In the rows, zero is written as 128.
Turns, then the turns between two rows, first turn first; the first pair answered
C (before -> after):
[ 99 120 190 131 108 114 151 126 133  97  97 113] -> [103 116 181 131  70 120 145 148 128 104 150 126]
[127 117 131 110 101 125 124 125 142 135 130 129] -> [131 123 144 111 117 124 130 111 136 127 104 123]
[124 125 118 121 131 125 117 134 132 128 121 113] -> [136 143 131 123 128 128 124 131 119 128 124 111]
[ 87 138 125 169 147 139 174 123 124 111 146  89] -> [ 86 128 114 167 135 140 166 142 129 120 172  94]
Q (before -> after):
[ 94 123 157 126 108 121 117 135 141 121 124 131] -> [102 130 165 124 109 122 121 127 140 120 124 131]
[148 145 131  92 133 129  91 134 119 139  95 117] -> [152 158 142 102 138 131 103 122 108 132  94 113]
[ 82 139 171 152 107 132 142 124 140 105 101 108] -> [ 90 148 170 167 100 135 154 125 133 106 122 115]
D (before -> after):
[ 76  87 113 156 141 140 145 116 144 119 137 138] -> [ 97 103 129 116 152 114 107 119 145 132  79 115]
[134 129 113 147 161 132 137 102 119 131 113 122] -> [139 132 129 111 118 116  92 133 141 139 116 124]
[108  98  90 111 117 114 130 152 133 135 176 149] -> [116 102  87 128 180 116 155 116 112 130 125 131]
[108 105 108 115 118 128 113 150 140 136 124 136] -> [100  99  99 136 134 138 141 136 130 134 128 143]
Now pairs of rows:
Each pair is 2 to 3 turns apart.
[140 144 137 107 103 117  95 144 130 139 139 124] -> [123 142 135 156 151 141 158 104 111 124 138 130]  D C C
[133 131 122 152 173 132 160  98 110 123 111 117] -> [130 115  82 137 128 129 129 150 130 142 175 139]  C Q
[199 154 134 107 186 132 172 112 116 127  68 107] -> [185 105  68  79 104 126 121 189 163 153 162 137]  C Q
[ 88  91  74 167 132 129 130 137 132 134 169 143] -> [119 120 106 154 192 115 123  94 112 130  78 105]  D Q
[110 110 109 116 122 117 110 138 142 129 114 131] -> [ 99 107 112 137 140 129 140 117 132 116 112 133]  Q D D
[116  97  58 159 159 133 107 138 132 158 145 160] -> [153 133  84 167 131 140 126 140 104 155 186 160]  C C
[ 54 111 122 135 141 130 106 164 151 107 184 138] -> [ 74 122 141  91 155 104  65 159 149 110 121 114]  D D
[109  98  92 124 113 142  97 142 152 122 144 137] -> [151 136 119 131  98 150 121 139 125 117 174 134]  C C
[146 153 125 150  91 155 154 124 115 113 208 138] -> [135 126 116  70 105 105  61 142 154 124 101 118]  D D C
[137 104  62 126 142  98 132 135 116 152 123  91] -> [147 135 108 113  78  92 119 158 119 146 148  95]  D C D
[108 106  93 126 182 129 121 112 159 158  96 128] -> [117  99  77 122 134 135 115 145 162 167 163 144]  C C
[109 113 145 158 134 115 149 102 166 111 106 136] -> [112 103 129 144 146 107 138 103 170 118  95 132]  C C D
[125 106 104 127 180 135 134 118 116 131  96 104] -> [110  96  97 147 134 151 151 144 125 134 169 131]  D D
[142 163 163 155 126 144 179 105  94 108 151 126] -> [111 112  90 166 161 151 174 107 109 123 153 137]  D C D
[128 139 162 100 117 118 116 124 139 131 105 116] -> [131 140 150 116 150 128 139 105 130 131  98 111]  C D D
[135 138 140 130  85 122 115 175 124 137 165 111] -> [ 80  96 119 142 105 119 116 168 153 129 141 127]  C D
[142 137 137 115 172 141 130 106 100 119  95 138] -> [101 105 111 137 157 147 143 120 117 114 132 161]  D D C
[ 92 130 160 137 134 129 194 128 116 118 145 143] -> [111 133 165  83  90 101 126 166 138 133 134 137]  Q D D
[157 123 132 138  86 150 143 151 122 137 200 142] -> [ 89  66 114 107 120 118  96 151 168 134 105 140]  C D
[123 128 135  83  86 108  83 166 138 139 141 128] -> [115 128 126 165 145 146 180 108 101 119 157 139]  D C C
[142 106  70  89 120 101  76 160 127 146 136 124] -> [113  82  43 127 154 118 118 142 121 134 146 137]  D Q
[ 95 106  81 187 138 154 167 124 123 126 190 164] -> [122 137 114 193 144 165 190 107  97 113 191 151]  C C
[171 174 111 151 142 154 170 117  99 141 158 131] -> [157 138  76  99 112 123  89 160 139 160 145 130]  D C
[135 166 175 130 142 137 111 110 121 133 103 130] -> [104 133 142 117 154 127  90 118 142 132  84 140]  C C
[ 84 101 121 136 100 141 119 151 164 122 154 154] -> [129 142 155 147  89 157 143 143 134 119 178 144]  C C
[ 94  97  81 126 183 125 125 127 143 128  99 136] -> [124 109  69 131 195 130 137 123 125 133 115 126]  C C D
[194 171 141  81 126 111  84 142 102 145  84 109] -> [169 159 117 154 180 152 172 101  74 132 113 128]  D D
[ 93 118 119 125 110 138 144 143 130 138 160 145] -> [118 145 146 138 112 143 151 131 114 130 160 138]  C C
[143 142 144 145 127 149 156 115  99 128 156 131] -> [135 118 117 105 101 131 104 152 129 148 153 134]  D C
[119  99 110 142  86 141 127 153 139 120 163 149] -> [144 130 148 104 116 119  95 125 133 120  71 109]  D D Q
[105 155 165 174 174 151 186  72  88 100  94 116] -> [141 181 214 102  91 114 103 128 111 118  91 102]  D Q
[141 114 144  91  94 120 129 144 139 138 143 134] -> [126 102 129  89 106 118 120 140 148 135 124 134]  C C C
[154 123  65 142 157 149 149 137 106 156 169 132] -> [141 125  95  99 180 116 110 123 120 151  68 104]  D D C
[118 105  95 109 139 122 117 129 139 128 110 122] -> [111 107 103 137 136 135 153 111 136 120 138 132]  Q D D
[147 184 140 172 169 146 172  83  99 140 149 112] -> [111 126  82 174 143 146 158 123 128 151 205 149]  D C D
[187  91  76  96 132 147  87 144 134 145 109 122] -> [166  98  97 136 178 159 133  96 117 130  69 121]  D C
[149 130 114 139 165 148 185 111  86 139 127 118] -> [131  95  72 111 166 129 135 134 123 160 106 120]  C Q D
[155 159 152 145 149 142 171 103 108 121 132 125] -> [132 124 121  89  98 112  93 161 154 137 134 129]  D C
[127 137 158 139 123 142 135 118 111 120 128 142] -> [133 138 156 121 107 130 110 135 116 131 127 138]  Q D D
[116 122 149 147 112 155 156 126 122 120 137 152] -> [137 138 162 137 135 149 153 114 104 122 103 139]  D Q
[122 139 156 160 150 134 157  97 112 104 100 110] -> [152 128 103 155 113 143 144 140 112 133 188 134]  C D C
[100 116 131 126  76 136 117 137 132 147 184 142] -> [111 110  89 141 121 148 138 129 116 158 186 142]  D C Q
[ 55 130 218 163 100 132 163  94 143  80 120 140] -> [ 89 141 206 131  44 129 136 145 147 101 184 151]  D C
[ 83 102  94 147 150 133 145 134 159 115 155 151] -> [ 98 114 110 103 120 108  92 162 177 120 135 142]  D D
[119  89  73  81 116 108  75 172 161 155 117 130] -> [ 89  71  56 109 172 118 111 143 155 140  91 130]  D Q D
[139 123 141 100  96 112 115 120 122 125 135 133] -> [117 102 124 112 137 109 123 104 126 125 104 128]  D C D
[113 143 179 126  88 120 148 122 124 121 128 122] -> [ 98 124 154 151 113 135 175 113 119 118 148 134]  C D C
[140 120 115  97 143 114  91 132 144 146 110 118] -> [121 122 127 130 174 124 140  98 136 127  96 125]  D C
[114 113 136 158 113 146 170 118 143 107 152 143] -> [170 139 136 135 110 139 148 130 119 125 168 131]  Q D C
[186 156 133 115 163 121 112 110 114 152  96 107] -> [167 136  99  93 121 113  84 156 143 163 136 125]  C Q
[126 168  82 125 133 111 118 142 134 168  84  91] -> [138 179  80 155 118 130 155 142 113 170 143 104]  Q C D
[ 87 155 151 164 151 114 128  92 105 122 117 121] -> [107 159 138 161 168 115 124  94  99 132 116 110]  C D
[136 125 126 130 164 142 144  99 124 148  91 106] -> [119 115 118 152 121 158 159 122 133 142 162 135]  D D
[104 123 117 149 104  94 130 120 137 123 192 148] -> [142 165 156 137 145  91 131  79 110 119 125 115]  C C D
[ 85  99 104 113 117 112 103 155 161 132 117 147] -> [123 133 126 120  80 131 122 165 140 133 175 147]  C C
[ 96 110 123 150  86 130 136 142 148 119 179 148] -> [ 84  87  79 141 152 122 129 123 145 127 126 134]  D C C
